One turn sends every row of this set to another row. A few are shown first. Where does it send the rows asked after them?
q618: [  1   9  -5  -7  20  21  11 -27  -2 -20 -11   6 -27 -23   8   2   8   8
 -20  -4   6   9   4]
q764: [ -9  12  10  19  29   3  22 -33 -16  -7  -9  -1 -16 -20   9  16  30   0
  -8  -1   0   0   8]
q112: [  8  11   3  -8   7   9  24  -8  -8  -6   4 -13 -29 -31  22  17  14 -10
   4   0  19 -15   8]
q507: [ -1   5   8  20  14   8  15  -4  10  -9   0  -2  -6 -27 -10   5  23 -10
   6   1  24 -17   8]
q367: [  7   1   3  -4   4   9  20   2 -12  -2  -9 -23 -22 -27  16  27  18   0
  -6  -5  15  -2   0]
q737: [  9  17  23  -7  12  14  16 -30   7  -5   3   1   9 -19  -6  12   4   1
 -18  -9  -2  -3   8]
q783: [ -6   4  14   7   1  -3  41 -18  -8  -8  -8  -1   2  -7  10  -6  20   7
   1  -6   9 -19  -6]
q521: [  6  21  15   1  16   6  22 -34  13 -10  -7   3   4 -26  -4  -1  17  12
 -13 -10  -7   4   2]
q427: [ -6   1  20  15   6  17   9 -35  -9 -20  -1 -11 -28 -19   2  11  10  12
 -14   2   6   1   4]
q171: [  3   5  29   5  19  10  18 -36  13  -1  -8  -2   4 -17  -5  10   8   9
 -14  -6   7  -1 -14]
q866: [  5  10   8   5   4  12  35 -23  -5  -6  -4   7   7 -15  13   5  14 -22
  -7  -4  17 -25  -6]
q74: [  5   2   4   1   8  17  19 -14  -1  -7  -7 -17 -29 -32  22  22  17  -6
   0  -1  31 -12  -8]
q471: [  2   3   9   1  -3   2  22 -38  -9  15   2   4 -17 -24  11   9   7   5
 -16   8  27   2  -4]
q457: [  6  -3   2   1  17   6  15   9  10 -10  -7  -3  -4 -21 -11   2  12 -12
  -2  -3  17  -7   7]
q13: [ -8   2  14  -7  26   9  15 -25 -21 -18  -9 -10  -9  -9  11  16   3  -4
 -16  -2  10   4  11]
q974: [  5  -4  10   1   3   6  28  -5  -1  -8  -6 -22 -34 -24  17  13  20   4
   7  -6  12  -7   0]
q253: [  8   8  -2   8 -11  28  18 -19   5 -11 -11   6  -3 -24   5   6  13  -2
 -21  -6  17 -12 -20]
q464: [ -1  -3   3   2  12   3   8   4   7 -15  -9  -7  -9 -25 -11  -4   9   6
  -2   5  24  -3  -6]
q869: [ -4  11   9  12   8   2   4  -1  -4  -9   6  -6  -4 -30 -11   7  14   0
   1  11  25 -15   3]
q372: [  4  11  28   1  13  14  18 -39  19 -10   1   4  -2 -18  -2   2   6   6
  -5  -8   3  -6  -6]
q793: [ -3   7  10  -5  -3   2  32 -29  -3   2  -1   4 -11 -10  17   2  16   4
   0 -11  10   4  25]
q437: [ -8   4   6   0  -5   8  11 -24  -6   8 -12   6 -12 -15  17  13  16  19
  -5  -6  14  18 -10]
q841: [  8   8   1   4  -4   9   9 -29 -10   3 -11   2  -6 -31  16  17  12 -12
 -18  -1  13  17 -14]
q628: [  4  21  -2   5 -11   8  26 -22 -10  -3   4  11  -8 -27   4  -4  15   9
 -13   6  11 -21 -11]
q281: [  4   0  15   3  -6  13  19 -23   2 -10 -11   0  -6 -10  19  10  15 -15
   4 -18   1  15   7]
q246: [  0   5   3   3   2  13  32  -9  -4 -14 -23  -3  14  -9  10   6  21  -6
 -13 -18   9  -6  -3]
q494: [ -6  10   5   4  13  -3  14   0   0 -21  -4 -10  -2 -26  -6  -5  16   2
   5   3  21  -8  11]
q209: [  6  10   6   7  15  19  11 -23  -9   2   8  10 -30 -21   1  18  12  -4
 -15   1  -9  -2   6]
q158: [  0  23  13  -2  24   8  17 -38   8  -5  -9   7   9 -27   0   7  16  11
 -15  -6   8   1  -6]
q967: [  2   4   7   1 -18  13  20  -6  -9  -7  -6  -3  -2 -12  -1   5   9  18
 -17  -5   3  -7 -13]
q326: [  6  18  23  -9  19   3  15 -29  -1   3   2   4  10 -19  -3  12   4   4
 -13  -2  -2  -2  -7]
q115: [  5   7  -6  11  16  10   9   4   8  -2  -6   3  -7 -32 -13   7  22  -4
  -7   2  22  -8   0]
q687: [  7   8  -4   1   7  16  24  -8   0 -14 -14 -20 -24 -34  20  19  26  -4
  -4 -10  20  -3   7]
q385: [  9   4   8   8   0   5  34 -42   3  -7  -6   0 -11 -26  18  -1  16 -20
  -8  -7  15   4  13]
q460: [  2  11  -3  -3  10   0  26  -8  -9  -3  -6 -13 -31 -34  21  12  24   8
   4   2  18  -8  -3]
q498: [ -2  -7  11   3  35  16  21 -28   1  -4 -10   9 -26  -9  12  11  11 -11
  -5  -5   7  -2  -6]

q764 moves to q209
q521 moves to q326
Where do these go?
q281 moves to q437
q74 moves to q687
q967 moves to q783
q457 moves to q464

One turn sends every row of this set to another row. A few are shown first. Where does it send the rows asked after them?
q862: [ -2  -3  -6   8   3  11   6  -1   3  20  -6  -5 -23 -17  -2   9  -4  13
   9   9 -10  23 -20  -7  -1 -13   3  -3   2 -12 -24   8   0 -14  24 -25
  -2   3   3  10   6   1  12 -25]
q602: [-16  -9   9   1   5  16 -22   4  15  40  16  -7 -20   1 -21   8  -5  22
  -3  -8  -5  20  -9   5   8 -13   9 -11  -1  -3 -22   8   1   2   4   9
   6 -10  32  13   2  -1  14  -9]
q249: [  2 -12  16  17 -16  16  -7  -2  11  -1   8   2 -35   0 -13  10   0  15
   2  11 -22  17 -18  -5  -8  -7  -2  -8  10 -16 -14 -13   5   3  -2 -15
  -1   0  10 -11   9  -7   2   2]
q458: [  1  -6   3  10  13  16  -1   2  -2 -27  -1 -17 -24   7 -20   8  -1  23
  -9  -5   5  25  -7 -15  11 -10   1   4  14  -1  -3  19  16   6  21   3
  -1 -14  21   1  -3  12  12 -10]
q591: [-11   5   6  -3   7   2 -12   1  11  27  29 -10 -19  11  -1  11  -6  28
  -8  -8  -9  11  -9  -1   5  -9   7 -14  -3  -3 -28   0   1   5  10  11
   6  -4  38  15   5  -6   6 -18]
q697: [ -2  -3  23  -8  -9   4   5   3   9  23   3  -1 -22   7   1   6 -14   2
  15   4 -24  12  -2  -6 -12  -8  -2  -8   4  11 -18  12  20  11  -2   1
   5 -15  15  11  -1  -3  13   1]
q189: [  1  -9  -1  -1  12   6 -31   9   7  11  -2  -5 -27  -5  -4   6  -4  28
   2   2 -11  25  -4  15  -5  -7   6  -7   2   9 -12  14  27   5  16 -26
   7 -11  11  13  14  -8  10 -13]
q845: [ -9 -10   6  -1   3  20   8   1  11   2  -4 -11 -27   4  -3  32  -3  13
  -3  -3 -13  19 -23 -10 -17 -18   1  -4  24   3 -27  -2   0  -6  14  -7
   5 -14  14  -8   2 -20 -10  -7]
q398: [-11 -14  -2  -3   7   6  -4  17   7 -18   8  -8 -31  -5   6   3  10  26
   4 -17   3  19 -16   6   5 -21   8  -6  18  -5  13  14  -6  -1  19  -3
   7  -6  26 -14  -9   0   7   0]
q792: [-11 -11   2   2  -2  17  -5   7   5  28  27  -4 -26  -6  -9  15  -2  33
   3 -15   2  16   3  -4  -2 -10   8  -9   0  -8 -15  -8  12   3   2  11
   9  -7  38   7  -6  -9  11  -9]
q700: [  1   1  11   2  17  28   2  -2   7  15  13 -20 -20   7  -2   3  13   4
   4  15 -15  16  -5   3 -13 -28   2 -15  -2  12 -34   9   9   5  -4   1
   5   0  25  -8   4   7  -3 -12]
q53: [ 16 -11  10  -7  14  23   9  11   7  28  12  -5 -19   3  -8   8   4   5
  15   2  -8  21   8 -19 -10 -24  -4  -9   2   1 -11  11   6   8  -2 -17
   9  -2  12  12   4   0   0  -7]
q298: [-10  -7   2   3   3  14  -3   5  22   2 -22   0 -18  -1   2  -6  19  -1
  -8 -10  -3  36 -11 -19   3 -18  15 -18  13  -2   0  10  -4  -2  -1  -8
   7  -5  13 -13   1  10   5   0]
q150: [ 12   3   4  12   9  18  -1   9  -3 -18  -5  -7 -28  -3 -13  17   4  32
  -5  -3   1  13  12 -15   3  -9 -12   3   5  -6   6  -1   2   4  18   8
   5 -15  11  10   0   9  19  -8]
q506: [ -6   0   5 -10   4   3  17  15  17 -10 -12   5 -29  17 -16  -4   6  11
  -3 -21   1  23  -5 -18  -4 -20  12 -23   6  -2 -16  16   7   4  -9  -7
  -3  -7  23  12   4  16  12  -4]
q473: [  1   9   4  -3   2  -4  -6  -2   8 -23   6  -4 -20  13  -8  14   3  17
 -11  -3 -13  21   2   7  -4  -1 -14   0  11 -14  -9  22   3  -6  10   7
  -3  -8  16  20   0  10  14 -15]
q370: [-14  11  -6  -3   7   7  23  15   6  -4 -15   1 -24   0 -15  -1  18  18
   2  -8  -6  24   0 -10 -14  -8   5 -18 -12 -13 -22  -1   6   3  -2   4
  -1  -3  17   8  10  18  16 -14]
q557: [ -9 -13  16   6   3 -13 -15   1  15 -10   7 -13 -21   6   3  -3   1  32
   3   5 -13  17 -18  12  -3 -10   6  -3   8 -12   7  14 -17  -3   7   4
  -4  -7  15   5  14   1  19  -4]
q651: [ 19  -8   7   7  18  11 -16   0  15   9  10 -14 -38  -8  10  11   5  25
   1  -6   5  21  -3  -3  -6 -12  13 -18 -10  10 -26  11   9   5  19 -20
  12 -13  16   7  11 -16  14 -17]
q773: [-13 -13  13   2  18  -3  -3   2  16  -5  -1 -26 -17  -2   5   9   7  30
   1   2  -3  21 -18   8 -13 -17   7  -3   7  -5  -2  18 -27 -10  16   9
   0 -16  14   3  10  -5  15 -10]
q369: [ -9  -7  -2   3   8   5   1  22   3  -7   8  -8 -20 -16   1   5   7  25
   9  -8  -3  21 -11  -2  -2  -8   3  -7   1 -17  14   4 -14   5  30  -6
   7  -4  11  -9  -5   5   9   0]
q235: [  5 -17   5   8   2  15 -20  -1  20  -2  13 -12 -34  -5  -5  12   7  17
   4  -8  -4  33  -5  17 -17   2   4  -8  -2   4 -24  16  21   4   7 -12
  12  -9  24  -9   6 -20   2  -7]
q926: [  8  -4   9   7   5  14 -19  12  22   5   6  -6 -22   3   5  28  -2  20
  -7   1 -15  26   1  10 -19  -3   3 -20  -4   6 -14   4   7   8  20 -24
  13 -12  16  10   3 -14  -1  -1]
q374: [ -6  -2  11   6  11  -5  -1  -2  13 -12 -15 -13 -11  12  17  -2  -3  14
  -3   2  -8  33 -18 -13   3  -9  19 -11   9  -8 -11   7   0   6 -11  -4
 -10   7  10  -4   7   4  -6 -11]
q904: [-11  -7   3  -2   5  10  18  -1  -3  15   9  -4 -28   2   8   5  15  12
   1  12 -18  21  -5  -2   2 -15   7  -7  -1  12 -14  11  41   2  -1  -8
   5  -4  33   3   2  -5  10  -9]
q640: [  2   0  13   8   9  15  -2  -7  16 -13   1 -12 -26   0 -16  17  14   9
 -15  -2  -2  30   2   4  -3 -11  -5  -8   0 -13 -13  27 -11 -11  12  10
  -1 -18  15  12  -6  16  25 -10]
q759: [ -6   9 -10  -7   0  -4   7   8   9  -7 -10   3 -17  -3  19  -3  14  12
   2 -15 -10  24  -4 -18  -9   1   2  -6  11 -11  -6  -6   2   1  -2   5
  10   7  11  -9  12  -1   0 -14]
q145: [ 10  -7   2  -3  -3   7  -2  -6   9   5   1   7 -43   3  10   6   1  19
   2  -5  -5  10 -14   1  10 -33   5  -6  24   3 -19   8   3 -18  -2 -21
   0   4  22   7   4  -7  14 -19]
q556: [  4   5  12  11   8   3  13  13  15 -12 -15  -6 -22  23 -19  -6   2  23
   3  -3  -7  18  -7 -11  -3  -8  -1 -10 -11  -9 -16   4   3  12 -17   3
  -4  12  24   8   6  11   0  -9]
q419: [-15  -1  12   5  11   8  23  15  19   0 -35  -8 -24  11 -16   9   4  19
   0  -8  -2  22 -11 -11  -7 -11   2  -8  -6   6 -17  10   4   1  -9  11
   2 -10  24   9  -2   2   9  -6]
q958: [-14 -10   2   2   7  19 -10  11   5  25  27  -9 -12   8 -14  15 -10  29
  -7  -7  -4  23  -6  -8   5 -15  17 -16   5  -5 -14   0  10   9  12  -7
   3  -2  40  11  -8   0   0  -9]
q135: [ -9  -6  10   3   8   7  -1   2  15   7 -34  -7 -22  -8  12   9   9  20
   5  -2  -1  27   0  -6  -8 -13   7  -4   7  -7  -6  -2  -9  -5 -21  12
  -1  -5   1  -3   5  -1  11  -8]

q556 moves to q370
q773 moves to q398
q189 moves to q926
Where do these go?
q473 moves to q150
q298 moves to q374
q145 moves to q249
q958 moves to q591
q697 moves to q53

